In the data rows, 50 means zero.
Some points, one per row:
(41 61 65 52 65 46 43 47 24 15 65 33 47 67 61 58 63 66 42 70 42 44 49 69
 69 48 85 29 43 30 40 71 76 47 65)
(32 55 56 40 66 40 50 42 22 19 68 42 43 80 59 47 37 58 56 69 42 54 54 61
 82 47 99 28 38 32 45 84 88 39 59)
(65 42 31 52 31 64 34 47 72 66 33 67 61 27 28 65 65 37 59 18 57 48 52 49
 41 40 17 47 54 50 50 36 28 45 32)
(57 36 27 44 33 54 40 44 61 56 39 72 47 40 20 57 47 28 57 22 55 55 58 44
 47 47 34 43 54 53 50 52 39 38 27)
(51 46 30 38 37 65 32 45 53 43 42 62 55 46 30 58 56 43 58 34 54 46 49 55
 53 34 53 30 48 39 53 61 48 44 35)
(58 59 57 53 48 65 34 56 56 43 48 35 64 43 59 67 81 70 47 49 56 33 36 68
 47 37 44 45 47 33 46 41 45 61 60)
(58 62 70 64 49 70 36 65 58 50 43 25 62 41 69 63 80 84 36 63 52 31 28 68
 30 45 46 70 56 42 53 22 43 68 70)
(51 50 51 45 45 60 40 51 41 33 56 54 57 47 45 56 70 53 52 45 54 42 49 61
 59 48 59 28 46 36 41 63 45 45 47)
(43 56 62 58 63 32 67 52 48 62 60 41 38 63 67 33 22 50 49 71 48 61 55 43
 45 63 52 72 54 72 49 42 60 55 57)
(75 59 52 64 35 77 30 61 72 59 34 36 71 14 50 76 99 79 38 34 61 21 27 65
 18 38 11 55 62 39 46 15 7 70 61)
(46 60 64 61 60 36 64 55 59 71 53 36 41 53 71 41 34 60 50 69 48 54 45 42
 37 56 40 82 55 69 51 28 47 66 66)
(60 38 25 47 28 63 40 45 63 58 34 74 51 32 20 58 55 30 58 21 51 53 54 44
 45 42 30 42 57 52 53 47 32 39 31)
(38 60 83 58 74 45 54 59 34 32 66 19 51 72 81 49 50 75 43 79 47 48 42 65
 60 59 80 58 43 41 49 55 78 58 73)
(32 64 76 49 71 48 54 50 18 20 68 29 51 77 76 47 52 76 45 82 43 45 43 66
 72 55 99 39 37 31 45 71 79 53 75)
(52 47 45 42 43 63 41 50 48 37 47 54 58 45 44 62 66 52 51 37 50 43 47 56
 58 41 54 27 44 33 50 62 47 44 48)
(67 50 42 56 36 59 41 57 74 74 40 51 57 29 40 56 62 52 49 38 63 43 42 47
 28 48 17 69 62 66 49 20 23 60 42)
(64 44 37 50 34 62 35 50 63 54 41 62 55 36 29 61 66 45 53 29 56 45 45 51
 40 46 31 55 57 46 51 38 35 50 38)
(50 52 77 64 66 35 66 60 49 55 59 29 47 55 77 41 45 64 36 72 49 49 49 47
 37 67 46 77 52 66 54 32 52 64 69)
(57 43 50 57 49 48 55 53 56 63 48 62 48 38 49 48 46 36 48 42 52 57 57 40
 40 58 32 60 53 57 53 41 44 52 43)
(71 36 43 56 33 55 52 52 75 78 37 59 56 23 36 56 59 40 46 23 60 49 52 34
 25 57 1 72 59 69 59 19 21 53 40)
(32 51 52 52 65 21 73 49 39 52 61 53 26 78 56 18 1 36 50 78 43 72 63 33
 58 65 75 67 52 73 53 62 68 46 48)
(52 38 53 51 51 32 71 50 55 67 53 53 42 53 46 38 25 39 50 48 54 63 61 26
 46 66 36 73 52 77 57 38 47 47 46)
(52 48 40 49 41 64 38 48 51 43 41 59 52 41 45 59 62 52 49 42 45 46 46 57
 46 39 48 41 51 39 54 54 48 48 46)
(50 46 33 38 40 63 34 45 44 33 46 64 50 48 33 57 60 43 54 37 49 47 53 58
 60 37 62 25 47 35 47 68 52 40 38)
(35 77 74 50 74 54 35 53 19 5 68 16 53 75 81 62 75 93 46 88 41 32 31 87
 70 32 99 28 41 16 34 70 82 61 84)
(54 40 22 42 33 46 48 41 54 57 39 81 41 35 27 45 35 21 55 32 44 62 66 36
 45 43 36 43 56 54 52 58 43 37 27)
(51 48 47 48 47 54 51 52 58 55 43 45 51 52 45 48 47 51 52 46 54 50 46 47
 42 54 43 59 56 55 54 43 44 50 49)
(50 63 82 52 67 52 49 60 42 31 61 13 60 64 80 60 76 90 38 74 50 33 31 67
 50 50 67 55 47 37 45 41 63 63 82)
(46 60 66 58 58 59 50 56 49 51 53 28 58 53 73 57 62 76 48 61 48 39 35 62
 48 47 56 54 47 42 48 43 52 63 73)
(44 38 31 40 44 34 64 40 50 62 51 70 40 55 33 37 16 23 65 42 47 68 66 28
 58 56 47 51 51 68 51 62 48 38 33)
(46 52 49 45 52 48 54 47 45 49 53 54 46 53 53 46 47 54 50 57 47 52 50 48
 50 49 59 51 49 52 52 52 52 50 54)
(47 50 59 58 54 42 65 55 59 70 49 37 49 53 64 40 32 54 51 58 51 55 46 40
 38 61 38 76 54 65 59 32 44 59 58)
(61 48 33 43 38 64 34 44 53 44 44 63 59 33 33 66 71 41 54 27 50 42 55 59
 56 35 42 24 47 34 46 59 43 43 38)
(57 57 56 57 53 52 46 57 58 56 45 43 53 46 56 51 54 53 46 53 51 47 49 54
 42 50 41 59 53 54 52 40 50 55 51)
(52 39 31 47 40 41 56 45 64 78 41 72 44 41 34 38 24 18 61 32 54 67 67 31
 45 55 27 62 53 68 56 48 42 46 25)
(57 69 85 72 60 63 49 68 59 62 48 10 64 42 85 62 82 97 35 71 56 29 17 62
 20 56 34 84 57 53 55 4 33 80 85)
(45 30 19 38 39 38 57 32 54 62 48 86 39 51 20 40 13 9 65 25 48 73 77 29
 66 54 45 43 48 58 55 72 58 27 22)
(55 64 64 46 56 75 26 53 34 10 53 30 66 48 61 75 99 89 36 60 47 23 29 84
 54 31 76 22 47 12 43 59 58 57 71)
(51 50 46 52 45 63 44 51 55 56 42 48 59 40 53 60 63 60 50 42 50 42 44 55
 45 43 42 46 48 43 50 45 41 55 55)
(55 60 56 61 49 61 43 57 67 65 38 37 57 37 63 58 63 66 44 50 53 38 36 57
 30 44 29 63 53 50 53 28 37 66 59)
(47 50 40 43 50 48 46 40 38 35 57 61 46 55 39 54 52 43 55 48 45 53 55 55
 65 45 64 31 47 39 43 67 60 40 43)
(32 53 52 44 64 28 69 38 26 42 68 56 33 74 52 36 21 37 58 67 40 67 63 42
 73 58 78 38 47 56 41 79 70 39 51)
(50 53 44 43 50 54 35 44 37 22 55 56 51 51 45 59 67 51 45 48 43 44 53 64
 65 39 69 18 43 27 43 71 62 43 48)
(61 58 62 61 52 57 46 58 58 52 48 37 56 36 63 59 73 67 37 54 49 40 39 59
 34 47 34 55 56 49 48 30 40 61 62)
(43 63 65 49 59 69 31 54 34 19 52 30 62 54 70 65 83 83 42 63 42 34 36 81
 61 35 82 31 41 11 49 63 70 56 71)
(53 42 30 34 35 66 26 48 44 24 50 68 54 50 27 58 65 36 52 29 50 45 57 61
 65 33 66 16 45 24 46 77 57 36 28)
(45 39 38 40 43 46 55 42 47 49 54 66 48 56 31 46 36 28 62 37 54 58 57 39
 59 54 51 38 48 52 49 67 51 39 33)
Here are 40 more points, each followed by its number:
(53 51 57 56 47 49 51 61 60 60 50 40 48 48 58 45 48 54 45 54 54 46 47 45
 36 55 40 67 55 61 55 33 41 57 50) 0
(40 50 67 63 62 18 91 59 61 95 54 35 35 64 70 21 0 40 53 70 51 70 55 15
 39 78 28 99 54 98 61 25 48 63 53) 1
(45 60 66 60 63 40 62 53 47 56 59 31 48 56 69 48 48 66 51 66 51 46 44 48
 44 55 52 59 52 59 44 44 44 60 67) 2
(67 54 48 51 35 71 33 59 69 60 38 48 64 25 49 65 81 59 43 36 53 35 39 58
 29 40 21 59 56 43 57 25 33 60 47) 3
(41 49 45 45 50 55 51 44 45 41 48 49 52 58 49 56 50 55 56 47 46 50 47 52
 60 47 63 36 46 40 52 64 55 44 54) 4
(45 51 51 48 46 54 46 56 50 48 48 44 47 57 49 44 43 53 47 55 52 46 45 51
 45 50 59 54 52 50 57 47 54 51 49) 5
(56 45 53 54 45 55 53 53 56 59 44 53 53 36 53 53 59 52 44 44 51 47 48 44
 37 54 32 59 52 52 56 38 37 54 52) 6
(46 49 46 44 48 50 52 51 49 54 49 55 46 53 47 41 33 37 53 49 51 58 57 43
 54 50 54 51 49 54 58 58 57 47 38) 7
(50 56 53 47 46 73 28 54 52 35 44 41 64 50 51 64 75 68 48 46 54 37 33 73
 56 38 60 38 46 20 53 52 59 50 54) 8
(56 55 76 66 58 52 57 63 57 65 54 25 58 47 69 53 63 73 41 62 59 40 32 51
 34 65 36 79 54 60 47 19 34 68 69) 9
(44 42 41 40 46 41 58 49 54 57 47 59 42 56 48 35 24 33 50 51 48 60 59 37
 48 53 49 56 52 60 57 55 54 45 36) 10
(31 58 60 47 66 38 64 53 39 49 58 33 43 73 72 35 22 57 53 74 46 54 47 48
 55 50 74 55 45 54 51 62 67 56 59) 11
(47 47 45 52 50 39 65 45 57 69 46 61 38 51 51 39 18 29 51 50 45 67 61 35
 44 58 36 63 53 66 58 45 53 46 42) 12
(36 51 50 44 57 44 55 41 29 28 58 50 44 67 50 48 43 52 50 60 40 55 54 52
 69 48 81 26 43 42 46 77 67 39 54) 13
(56 37 17 44 32 49 52 40 67 74 32 85 41 30 23 46 28 17 58 23 49 65 65 32
 38 45 19 53 59 67 58 46 35 41 25) 14
(33 43 36 31 49 37 53 40 36 36 61 66 38 74 30 34 19 21 61 48 48 70 66 43
 85 54 82 34 41 47 51 86 78 26 30) 15
(43 32 23 35 41 42 50 34 48 47 45 80 44 54 21 46 27 21 66 29 48 65 69 39
 68 46 60 30 45 50 52 77 53 27 26) 16
(43 60 66 50 65 46 49 51 34 33 61 34 52 62 69 49 56 67 49 69 46 46 46 64
 61 49 75 40 43 37 41 61 67 54 64) 17
(54 59 64 66 56 41 59 58 65 74 49 36 48 45 69 43 44 62 43 64 53 49 45 47
 25 59 29 85 61 68 51 20 42 66 61) 18
(55 57 42 43 46 66 32 50 49 38 47 48 60 43 45 64 76 60 53 44 51 36 42 67
 53 33 54 28 47 34 44 58 47 51 49) 19
(56 66 72 55 60 65 34 59 40 21 56 27 60 54 65 68 94 83 33 63 51 29 31 75
 47 42 63 33 51 25 40 48 55 58 70) 20
(49 58 70 66 62 41 62 59 55 66 55 29 44 59 66 42 42 64 48 67 53 49 40 45
 36 66 44 85 57 67 53 27 47 65 65) 21
(47 40 34 45 49 36 57 45 54 56 52 68 35 56 36 34 17 28 57 47 48 68 67 35
 53 57 55 57 54 70 50 56 54 39 35) 22
(41 51 62 50 61 47 57 47 40 44 57 43 50 61 63 48 45 60 48 60 45 51 48 55
 57 56 66 50 44 46 50 56 62 51 63) 23
(39 45 45 42 51 38 68 43 44 62 54 58 42 61 47 36 19 36 60 54 49 64 60 33
 60 58 55 58 48 62 54 59 55 45 44) 24
(45 44 60 49 54 52 58 52 53 56 51 38 54 55 56 50 45 60 52 50 54 49 43 47
 50 58 52 61 48 53 58 44 53 52 58) 25
(55 40 37 45 39 52 48 43 47 51 51 74 51 36 36 54 56 33 55 32 48 52 60 44
 55 45 41 38 47 45 47 58 41 42 35) 26
(51 53 53 50 54 52 56 46 47 52 53 46 54 45 56 57 59 59 51 50 49 45 45 48
 50 49 45 47 47 51 45 47 43 57 58) 27
(44 45 47 52 55 29 66 45 59 73 51 54 42 59 50 36 12 31 62 50 53 68 65 30
 53 61 40 68 50 76 52 46 51 47 46) 28
(59 69 67 69 57 64 42 66 65 60 42 16 61 41 65 60 77 83 45 60 58 30 23 65
 26 45 38 67 61 53 51 17 31 70 71) 29
(51 58 56 48 55 54 34 52 35 18 60 39 53 64 49 61 72 67 46 60 50 41 42 70
 65 44 78 29 47 31 37 64 65 47 57) 30
(67 51 49 53 36 73 38 59 73 68 37 48 63 22 48 62 77 59 43 35 56 36 40 53
 26 42 15 63 57 52 59 20 31 62 51) 31
(47 58 74 58 63 52 52 55 42 37 56 26 56 58 71 58 66 75 40 67 48 41 37 62
 48 52 58 52 48 41 48 44 58 60 73) 32
(29 61 69 53 74 27 65 52 28 38 71 29 38 81 71 31 22 56 51 83 45 59 54 51
 70 62 87 56 46 55 47 66 81 50 62) 33
(52 58 58 55 54 52 42 56 47 40 56 38 52 52 57 54 63 61 46 59 52 40 45 63
 49 45 58 44 52 44 39 50 50 54 57) 34
(44 49 50 47 51 48 55 50 54 61 50 46 49 51 56 46 35 52 57 52 48 53 49 46
 42 49 48 57 52 58 56 49 50 53 53) 35
(52 46 32 35 39 63 32 38 40 25 50 69 58 46 31 66 72 41 55 29 46 45 53 63
 68 33 61 5 42 23 38 79 50 36 38) 36
(48 51 40 47 46 51 47 46 47 46 47 57 47 52 39 51 47 46 55 46 49 52 53 49
 58 45 59 41 51 48 47 59 50 44 45) 37
(57 54 50 44 44 68 28 54 49 31 48 47 65 43 50 66 80 61 49 45 53 35 41 71
 53 35 57 29 49 26 42 55 50 53 49) 38
(57 42 44 51 42 53 49 47 57 59 43 64 57 35 42 53 58 42 50 35 49 49 54 46
 45 52 32 51 51 48 54 44 37 48 46) 39
Which three of these numbered points are nearest to each point below, ignoring the 3 directions in which the first points spread most? Their numbers follow each, nearest first.
(48 24 21 39 36 38 66 37 59 72 44 87 40 44 19 36 11 2 66 20 51 73 75 19
 55 59 29 48 49 69 58 62 41 30 17) > 23 32 6
(42 57 56 51 58 50 51 51 40 44 50 39 48 60 60 47 50 62 50 66 47 49 44 54
 52 50 65 51 51 48 50 53 54 53 61) > 37 19 13
(61 38 40 57 36 46 56 50 68 80 40 65 46 38 31 46 38 34 55 34 55 58 55 29
 34 62 15 79 61 74 59 25 28 50 36) > 21 37 32
(67 39 19 44 18 69 37 51 80 77 24 76 57 18 21 56 55 25 55 12 55 51 53 38
 31 37 4 51 59 55 57 34 17 48 21) > 7 10 3
(47 53 61 54 59 44 59 51 40 46 63 47 49 53 65 46 50 57 49 63 47 49 52 49
 56 54 58 50 45 49 44 53 53 53 61) > 26 36 39
(40 75 85 54 69 67 42 60 31 17 55 0 64 68 89 72 91 99 37 84 45 21 15 83
 54 36 88 41 43 21 48 49 62 69 97) > 4 24 16
(46 39 41 47 49 37 55 37 42 45 58 67 39 57 33 48 34 30 56 42 49 60 65 45
 62 56 55 42 48 52 44 66 59 33 39) > 32 20 9
(46 44 51 46 52 39 62 47 44 56 63 59 44 59 42 37 34 36 55 51 56 58 58 37
 57 64 55 54 49 61 48 57 52 45 39) > 9 21 38
(49 41 34 40 38 53 49 44 55 58 45 71 54 42 39 48 45 36 57 36 50 55 57 41
 52 45 40 44 48 46 52 55 43 45 38) > 24 23 39
(49 55 59 49 59 48 42 47 31 20 65 49 48 58 51 58 65 52 44 58 43 49 56 66
 67 45 72 26 44 32 38 71 70 42 51) > 20 34 32
(44 50 36 39 51 47 45 39 37 35 55 60 44 62 40 53 41 40 60 47 45 55 58 54
 70 41 70 26 44 43 44 77 66 38 42) > 19 37 28
(54 40 36 44 34 53 44 50 64 59 44 61 50 43 28 48 47 32 52 32 57 55 53 43
 51 50 36 57 54 56 57 45 46 41 32) > 15 33 8
(43 62 60 55 63 47 49 50 46 40 55 35 47 62 63 49 52 70 49 68 48 46 40 58
 51 47 67 52 52 52 46 49 55 55 67) > 37 29 22
(32 47 49 44 61 25 67 44 38 46 63 55 31 74 47 28 4 28 59 61 45 70 68 37
 71 59 72 47 48 66 48 72 73 38 42) > 33 38 34
(50 59 58 52 56 55 46 57 53 48 48 34 58 46 66 51 62 70 46 60 49 39 38 57
 42 41 52 47 52 49 48 43 44 60 64) > 19 35 37
(67 53 46 51 38 77 26 47 59 48 34 53 68 21 41 79 98 62 45 28 54 31 40 66
 42 32 28 36 50 23 48 39 35 55 54) > 39 23 32
(59 50 67 61 57 40 67 57 61 75 52 41 50 38 65 45 45 47 44 53 57 51 54 39
 33 64 20 77 52 71 54 24 40 63 54) > 26 17 39
(41 46 59 56 56 39 69 52 49 64 56 45 44 58 59 35 25 47 53 60 50 59 51 40
 44 64 51 70 53 63 57 42 53 52 53) > 23 24 16
(42 48 57 49 60 34 74 45 42 60 58 44 43 59 57 41 31 51 54 60 47 57 53 33
 53 61 51 61 48 69 50 50 49 54 59) > 27 2 36
(67 61 60 62 43 73 35 62 67 58 37 34 67 29 58 68 87 77 42 47 60 27 31 64
 27 42 29 58 56 45 48 18 22 68 65) > 37 19 17
(31 61 87 57 81 13 86 57 43 65 75 10 35 85 86 27 7 65 49 93 51 59 46 35
 51 74 63 84 48 83 46 40 66 63 73) > 1 2 19
(48 41 28 38 37 56 38 43 50 46 44 75 47 46 27 48 47 29 55 32 46 58 61 51
 61 39 54 38 50 41 49 67 55 37 29) > 3 31 18
(49 52 59 50 53 56 51 53 43 36 53 43 53 56 52 55 57 63 48 56 53 42 40 51
 45 55 58 42 50 49 49 51 45 51 59) > 13 32 9
(65 61 69 66 53 63 41 63 63 58 42 27 68 33 69 66 86 82 39 59 57 28 30 64
 27 47 28 63 55 48 48 17 30 71 71) > 17 36 19
(38 55 63 49 63 38 68 51 49 63 54 28 48 62 73 40 27 66 53 72 49 51 46 44
 43 54 56 69 50 65 56 41 55 59 66) > 35 11 24
(64 47 30 51 30 66 38 53 79 73 27 63 56 29 29 56 54 39 54 26 57 51 45 45
 32 40 18 63 59 53 59 27 32 51 34) > 8 7 5
(52 53 53 41 48 68 30 51 37 18 54 45 64 48 45 65 89 68 47 47 53 31 40 71
 64 37 72 18 42 21 39 68 50 49 56) > 9 36 17
(53 46 56 50 54 41 59 49 50 58 57 55 48 47 52 46 42 38 49 48 51 56 63 42
 50 58 39 51 46 57 49 53 52 49 44) > 26 17 36
(51 38 47 53 46 42 67 51 57 70 47 65 42 40 45 37 29 28 47 41 49 62 61 30
 44 63 32 67 52 69 60 42 42 46 42) > 6 39 23
(41 60 78 58 69 40 68 60 45 54 58 18 47 70 81 39 34 74 42 82 49 51 39 49
 44 64 63 79 51 65 59 34 63 62 74) > 7 5 16
(44 43 31 40 45 41 52 38 48 48 47 72 40 54 37 44 23 24 55 42 43 66 67 41
 59 48 52 40 50 49 53 68 61 36 34) > 12 14 18
(30 46 56 36 60 44 55 43 28 28 65 41 48 77 52 47 37 55 59 60 47 52 51 55
 78 53 90 34 36 37 51 79 76 41 53) > 25 24 16
(50 60 60 56 56 54 53 56 57 61 50 33 53 50 66 50 54 67 47 60 54 46 37 51
 41 53 43 64 51 55 50 35 43 63 62) > 19 24 37
(34 43 65 52 64 27 74 49 33 49 67 42 36 74 58 29 20 45 53 68 49 60 59 36
 59 74 73 61 48 67 54 59 60 44 57) > 9 32 21
(43 45 51 38 49 61 39 47 41 28 53 46 58 58 46 62 61 60 55 45 52 43 45 63
 68 43 72 30 41 26 52 70 64 43 51) > 25 16 23
(61 52 52 65 44 54 49 60 71 75 36 45 53 30 53 53 54 52 44 47 58 45 42 45
 22 51 16 73 62 62 57 19 31 63 50) > 18 12 33
(55 44 39 47 42 58 43 46 56 54 38 60 54 39 40 53 55 43 51 37 51 50 53 48
 48 44 41 47 50 47 54 48 45 45 45) > 23 16 31
(10 55 59 35 79 17 73 38 6 20 81 44 26 99 63 20 0 41 65 90 36 73 66 45
 93 59 99 32 36 53 43 99 99 34 55) > 19 1 17
(36 42 36 37 49 46 48 38 36 33 53 64 47 64 36 46 36 36 63 42 47 57 60 52
 72 46 77 25 43 39 50 80 62 32 40) > 16 4 23
(64 61 66 61 47 66 41 62 58 55 47 37 64 30 62 62 87 77 36 55 53 30 32 60
 25 46 31 62 58 50 47 18 28 70 66) > 26 36 20
(44 41 45 47 54 33 73 41 49 70 54 61 42 49 47 39 24 34 59 46 49 63 62 28
 54 62 40 58 48 70 50 53 43 48 47) > 27 36 2
(35 50 51 54 64 19 78 44 51 72 59 49 30 71 56 24 0 38 57 68 48 70 60 25
 51 68 55 78 55 87 53 47 55 50 51) > 37 19 29
(43 56 57 55 58 48 57 52 57 63 48 35 49 55 67 45 41 67 53 61 49 48 39 50
 42 52 50 68 52 57 54 39 48 61 66) > 35 4 11
(39 37 25 32 43 45 48 36 43 41 50 75 41 60 28 42 24 22 62 35 46 61 69 45
 65 44 67 24 43 48 56 81 63 30 27) > 35 10 16
(56 40 28 45 32 58 50 49 65 71 32 68 55 33 32 41 45 32 55 30 51 53 52 38
 43 46 29 57 57 58 59 40 29 47 35) > 24 10 37
(44 47 40 44 48 48 53 40 45 40 50 64 46 56 42 50 43 42 52 45 44 58 57 47
 64 48 61 32 46 45 47 68 56 38 44) > 13 23 32
(42 52 38 35 48 60 24 45 30 8 53 57 51 67 38 58 61 50 55 53 43 46 48 74
 78 31 93 13 44 18 40 85 77 35 43) > 22 5 33
(50 50 44 36 44 66 23 48 36 13 54 54 62 52 43 65 76 54 51 44 49 38 47 76
 70 31 77 9 42 16 40 76 64 41 42) > 38 0 33
(38 44 48 49 55 37 62 45 44 56 54 55 43 60 49 36 22 40 57 54 45 61 60 39
 58 55 61 52 48 62 53 62 58 43 48) > 16 23 37
(45 60 79 63 67 33 77 66 61 76 52 18 44 60 88 29 25 67 40 82 51 53 41 36
 24 69 37 95 60 79 61 18 47 73 70) > 10 7 0
(44 37 36 46 48 27 71 41 55 76 52 74 33 54 35 28 2 9 61 38 50 77 76 22
 56 68 35 59 50 77 55 57 52 37 26) > 17 32 23
(54 59 69 57 56 66 33 60 47 36 49 27 64 51 65 64 84 81 40 62 53 30 34 73
 49 43 62 53 47 26 51 41 58 61 67) > 15 8 3
(35 48 54 40 56 49 60 53 40 46 52 46 49 65 61 34 26 49 54 65 48 55 50 45
 56 52 69 48 43 51 58 64 64 52 51) > 11 7 10
(53 41 35 45 43 58 45 40 46 46 46 69 53 39 37 57 57 37 57 31 49 52 58 50
 56 45 48 33 44 40 50 64 45 43 39) > 39 23 6
(40 61 62 51 66 38 51 53 36 31 67 33 43 76 67 44 35 56 54 76 49 50 48 58
 62 49 79 40 46 48 36 66 71 53 57) > 34 38 33
(55 42 41 56 45 39 61 49 66 76 41 62 42 44 40 38 23 29 55 43 50 65 59 32
 39 62 28 77 61 76 56 32 42 46 38) > 22 37 18
(52 52 42 52 49 46 55 49 61 67 41 57 44 44 51 45 35 45 53 50 46 58 54 42
 39 48 35 60 55 63 54 41 44 54 47) > 14 12 18
(51 58 69 57 66 37 56 53 42 40 64 35 45 59 66 48 52 61 41 70 47 50 52 55
 53 56 60 58 49 51 44 47 64 54 63) > 20 34 30
(63 55 57 57 43 75 34 59 64 54 32 35 65 29 60 70 87 80 37 43 52 31 34 64
 30 37 33 59 54 37 58 25 37 64 66) > 31 14 23
(46 63 63 59 62 48 51 58 50 49 53 26 49 61 60 49 48 67 52 68 56 45 40 58
 51 49 63 56 55 60 47 44 51 56 64) > 29 37 33
(53 46 47 51 45 48 57 54 60 66 46 54 49 41 50 42 44 44 47 47 51 53 54 38
 40 55 35 65 52 63 59 39 39 57 44) > 31 3 6
(46 69 74 59 67 50 52 58 33 28 55 19 51 63 75 55 67 85 39 80 45 37 34 65
 50 49 73 47 50 42 45 49 56 59 80) > 13 37 2
(41 39 39 36 42 58 46 43 40 39 51 65 54 58 35 49 43 38 59 36 49 54 55 51
 68 48 68 28 41 37 50 74 58 37 39) > 25 23 24
(57 57 66 58 61 42 51 55 45 42 61 39 52 53 63 53 66 62 40 61 56 41 48 57
 44 55 49 51 50 52 38 42 47 57 61) > 20 34 36
(53 39 39 57 40 39 68 49 75 95 38 63 43 36 41 36 22 34 59 38 56 62 56 20
 28 62 11 86 60 85 60 22 24 55 40) > 24 37 16
(45 41 25 36 39 43 57 44 54 62 44 73 42 53 31 35 14 15 63 36 48 68 67 30
 59 47 46 45 50 61 56 65 51 38 25) > 11 7 10
(22 54 76 48 80 18 86 50 20 39 74 35 32 90 84 20 2 50 46 93 38 70 59 38
 67 77 90 58 40 62 53 71 84 49 65) > 6 32 23
(51 41 57 53 50 40 68 54 54 66 53 48 49 47 50 38 38 45 49 49 58 53 52 34
 41 67 35 66 53 75 50 38 34 53 51) > 9 36 32
(58 42 33 52 35 56 54 50 67 75 33 64 50 32 35 46 43 37 54 31 53 51 53 34
 32 50 20 57 60 71 58 36 19 52 37) > 13 37 19
(59 50 54 65 47 40 67 54 71 86 39 49 45 31 57 47 38 49 43 50 51 56 50 31
 26 57 10 83 60 79 56 15 26 60 58) > 13 14 36
(48 44 43 55 52 34 65 49 59 72 51 62 36 53 45 32 14 28 56 49 53 69 61 31
 46 65 39 74 55 76 56 42 54 46 38) > 33 18 21
(45 61 73 63 65 43 58 59 50 56 55 21 45 62 73 47 45 72 44 72 52 47 35 54
 39 60 55 73 56 60 51 31 54 63 70) > 21 37 33
(69 64 53 58 43 78 22 57 60 44 40 39 67 24 54 79 99 76 43 40 52 26 34 76
 35 30 35 40 55 28 45 34 35 61 62) > 18 17 19
(42 53 33 34 50 55 37 39 32 22 51 65 47 58 42 53 46 43 57 50 41 54 59 62
 72 31 81 14 43 29 44 86 72 38 44) > 14 18 12
(46 46 33 37 40 65 29 45 42 20 45 62 56 53 34 60 65 51 53 38 45 45 46 65
 66 33 73 17 46 19 47 75 60 38 45) > 16 37 10
(57 65 63 58 53 63 33 59 52 38 50 26 60 48 62 67 83 79 42 58 53 32 30 71
 44 42 52 46 52 37 43 38 47 61 67) > 33 34 37
(57 44 36 49 37 55 39 49 60 53 40 60 50 41 31 58 54 43 52 32 55 48 53 49
 45 45 38 48 55 48 50 45 41 44 37) > 21 33 37
(55 56 60 55 53 56 50 55 57 57 48 40 57 45 61 55 61 62 48 53 55 44 40 53
 42 49 40 60 50 51 50 34 43 61 59) > 17 38 19
(54 50 41 51 43 56 39 52 55 46 44 56 51 44 42 54 53 46 50 47 53 47 50 53
 48 41 47 43 53 44 48 52 50 49 41) > 18 38 33
(50 56 63 54 52 56 39 62 48 37 54 36 53 54 61 48 61 64 43 63 51 41 40 64
 44 48 63 54 51 42 52 45 57 57 57) > 0 5 22
(46 45 47 46 53 44 62 41 42 53 55 58 49 49 49 47 43 45 56 49 47 56 56 42
 61 54 52 45 45 53 47 59 49 47 53) > 27 36 26
(66 52 36 49 32 77 25 52 66 52 35 57 63 24 37 67 84 56 48 29 55 36 41 63
 37 32 29 40 55 33 49 39 30 53 44) > 18 37 19
(56 56 52 50 52 53 39 51 45 32 55 46 52 58 46 59 68 60 47 53 54 43 44 61
 56 47 62 42 50 38 41 53 55 49 51) > 30 21 20
(48 63 67 60 60 49 59 57 55 62 45 26 50 52 72 46 51 73 45 71 50 44 36 49
 34 55 45 71 55 61 56 30 42 65 72) > 37 13 19
(44 55 53 58 60 30 68 51 60 73 53 39 38 59 60 37 22 53 54 66 53 58 49 34
 39 61 43 83 56 80 53 32 42 59 58) > 37 19 29
(40 46 60 53 59 27 68 49 43 53 65 46 38 69 54 35 22 39 52 62 51 63 61 38
 59 70 59 63 49 67 47 55 64 46 49) > 9 30 32
(29 45 47 41 60 27 71 41 34 50 62 57 34 78 45 26 6 31 59 61 45 71 64 34
 73 66 78 50 44 64 54 76 71 39 44) > 24 16 37
(34 63 73 62 73 32 70 52 41 53 60 22 38 74 79 40 28 71 45 83 45 53 45 49
 52 63 71 73 49 65 54 44 66 58 76) > 37 16 4
(43 65 49 41 50 74 16 51 37 9 51 43 60 62 45 67 80 68 52 55 46 38 35 86
 71 25 90 15 43 5 42 76 77 45 53) > 8 15 5
